(in the rows, 128 means zero)
The rows of M fall into a few groups, and each row is roughly a mix of its group's hidden directions; some rows fit no group.
M, 111 rows:
[[144 134 103  98 144 124  99 156 181  90]
 [103 146 146 155 115  72 159 168 137 134]
 [136 176 150 123  91 159 149 135 176 125]
 [143 183 122 148 131 138 142 151 187 126]
 [141 113 126 169 163 155 147  97  83 151]
 [122 168 117 108  94 128 147  65 136 145]
 [121 137  75 101 117 159 109 168 121  92]
 [118 151  85 124  91 149 169 163 139 101]
 [117 181 137 167 112 116 173 115 132  98]
 [100 110 160 175 166 124 125 121  98 163]
 [ 72 104 120 146 143 119 114 153 111 177]
 [ 92 197 135 104 144 124 155 141 140 129]
 [100  96 172  90 119 152 146 109  92 142]
 [154  76 154 104  85 130 105 149 108 138]
 [169 187 104 120 128 138 159 153 142 145]
 [ 92 148 133 151 134 153  99 132  76 167]
 [107 148 126 165 115 144  96 157  84 168]
 [119 170 103  91 159 128 114 172 160 127]
 [ 88 159 121 120 123  63 105 121 116 148]
 [127 110  90  81 132 117 120 168 175 131]
 [114 144 110 114 173 136 164  98 171 157]
 [111 110 184 123 145 157 152 139  81 142]
 [132 100 121  80 107 131 137 159 135 186]
 [122 108 110 176 146 103 104 108  77 149]
 [111 106 140 145 113 158 142  71  98 165]
 [137 114  71 144 149 158  85 120 157 117]
 [140 131  82 117  94 148 104 166  86 144]
 [ 97 178 164 129  97 103 129 117  97 153]
 [137 122  65  85 117 134  92 106 131 116]
 [118 154  68  96 108 153 120 143 127  91]
 [162 194 114 133  95 126 142  98 121 117]
 [131 116 161  75  76 114 148 140 148 116]
 [112 165 129 177 146 152 152  83 107 135]
 [130  72 103  78 117 118 144 124 163 126]
 [111 140 139  78 122 141 100 176 103 160]
 [102 110 152  77 131 151 149 142 180 129]
 [115 136 185 130 173  91 137 129 155 146]
 [154 155  72 113 121 108 130  84 153 115]
 [148 117 147 182 102 176 121 159 143 122]
 [152 126 136 191 143 141 135 136 101 174]
 [162 150 107 195 120 122 124 128 150 100]
 [120 196 130 115  94 111 142  92 133 142]
 [145 148  93 143 103 127  88 151  85  92]
 [172  89 142  90 112 161 135  94 109 130]
 [161 105  85 117  86 112  91 150 112 109]
 [ 82 131 129  76 149 148 132 122  99 167]
 [150 109 137  81  85 126 119 114 141  77]
 [ 89  94 136 142 165  93 164 101 150 128]
 [127 117 184 142 141 147 113  91  90 160]
 [160 127 116 131  76 134  80 155 136  96]
 [116 145  92 179 127 174 157 145 109 115]
 [110 169 136 174 124 143 186 117 123 135]
 [ 95 133 120 175 102 122 152 138  87  89]
 [162 188  95 138 105 110 131  96 123 117]
 [136 167 161 153 176 114 171 133 123 148]
 [ 81 134 109 130 163 115 174 118 128 170]
 [111 163 122 145 143 143 145  56 129 112]
 [134 114  81  77 114 127 100 166 140 108]
 [156  86 107  68 133 149 111 131 154 126]
 [106 170  85 169 149 141 126 140 121 166]
 [131 101 117 167 177 114 143  93 166 135]
 [ 78 111 131  71 101 108 144 139 117 145]
 [108 167 176 116 133 103 167 140 143 162]
 [113 168 145 153 119 112 191 110 145 146]
 [129 141 102 110 138 142 118 183 122 186]
 [140  69 106 159 101 136  87 138 135 111]
 [155 108 158  84 103 160 128  93  94 123]
 [108 174 106 125 125  98 185 145 143 147]
 [145  90 181 169 121  95 124 135 129 105]
 [143 140 121 137 116 124 102  55  94 145]
 [112 174 142 176  91 144 164 126 118 133]
 [127 117 166 127 134 193 166 132 153 140]
 [110 110 145 116 134 157 138  62  88 136]
 [158 126  80 112 107  96  84 142 105 149]
 [130  87 180 170 156 147 127 110 129 107]
 [122 143 165 158 153 114 122 189  97 129]
 [149 111  76 126  62 141 124 123 133 126]
 [124 201 133 111 113  97 134 145 156 122]
 [128 160 135  91 130  92 166 141 168  94]
 [115 181 158 124  85 131 145  94 108 150]
 [145  73 127 151 119 167 102 147 107  95]
 [137  65 120  87 128 147 105 155 148 115]
 [110 195 107 107 138 161 126 127 102 149]
 [ 96 172 153  91 157  94 151 132 115 146]
 [147 126  74  99  97 120 104 128 105 171]
 [138 118 100  62  96 145 118 116 146  99]
 [130  98  83 103 110 159 124 167 142  91]
 [121 138 145 117 146 167 123 117  73 178]
 [119 129 136 160 129 142 173 169 122 182]
 [145 190 110 169  99 107 118 108 120 133]
 [110  96 123  91 174 157 113 165 151 140]
 [141 141 183 133 123 181 160 154 117 124]
 [117 180 104 128  95  85 108 122 164 131]
 [157  90 127 107 116 118  66 136  97 141]
 [146  89 153 122 148 114 181  82 138 122]
 [131  77 129 150 132 147 169  88 159 147]
 [165  97 137 136 121 191 152 111 106 114]
 [ 90  70 149  86 148 118 120 144 114 131]
 [121 137 160 104 146  91 135  77 170 114]
 [116 120 100  72 119 170  86 124 114 135]
 [113 121 114  76 164 115 117 137 180 106]
 [144  99 179 159 114 133 128  75 110 123]
 [136 120  99 130 107 124 125  58  89 138]
 [134 150 182 158 120  87 168 135 120 115]
 [ 87 108 148 105 121 104 102 177 164 127]
 [134  63  91 104 129 112  99 121 120 103]
 [130 114  77 137 156 175 115 105 121 166]
 [134 129  91 159 117 173 104 133  83  98]
 [141 161 111 186 113 109 111 104  91 145]
 [131  82 149 117 121 168 110 181 113 112]
 [116 175 163 168 115 149 149 114 111 165]]

Here is one row of each group, with its name. Which group are the others in?
[121 166 184 135 110 104 158  89 125 131] : E
[147 152 184  85 102 128 142 139  95 125] : V
[132  82 136 108  89 118  96 139  87  97] : K

[175 119 135 178 128 166 128 148  96 109] : K
[113 175 140  72 109 116 154  95 133 133] : K
[101 168 177 104  77 129 137 129 126 139] : K
[113 126 101  79 126 160 121 182 122 154] : E
[164 158  99 146  65 137 140 144 116 137] : V
[166 111 101 155 113 176 141  82 131 126] : K
[103  70 150 163 147 142 108 158 118 147] : K
[136 108 153 205 149 111 121 134 122 141] : V
[147 158 153  69 103 144 155 138 133  97] : K
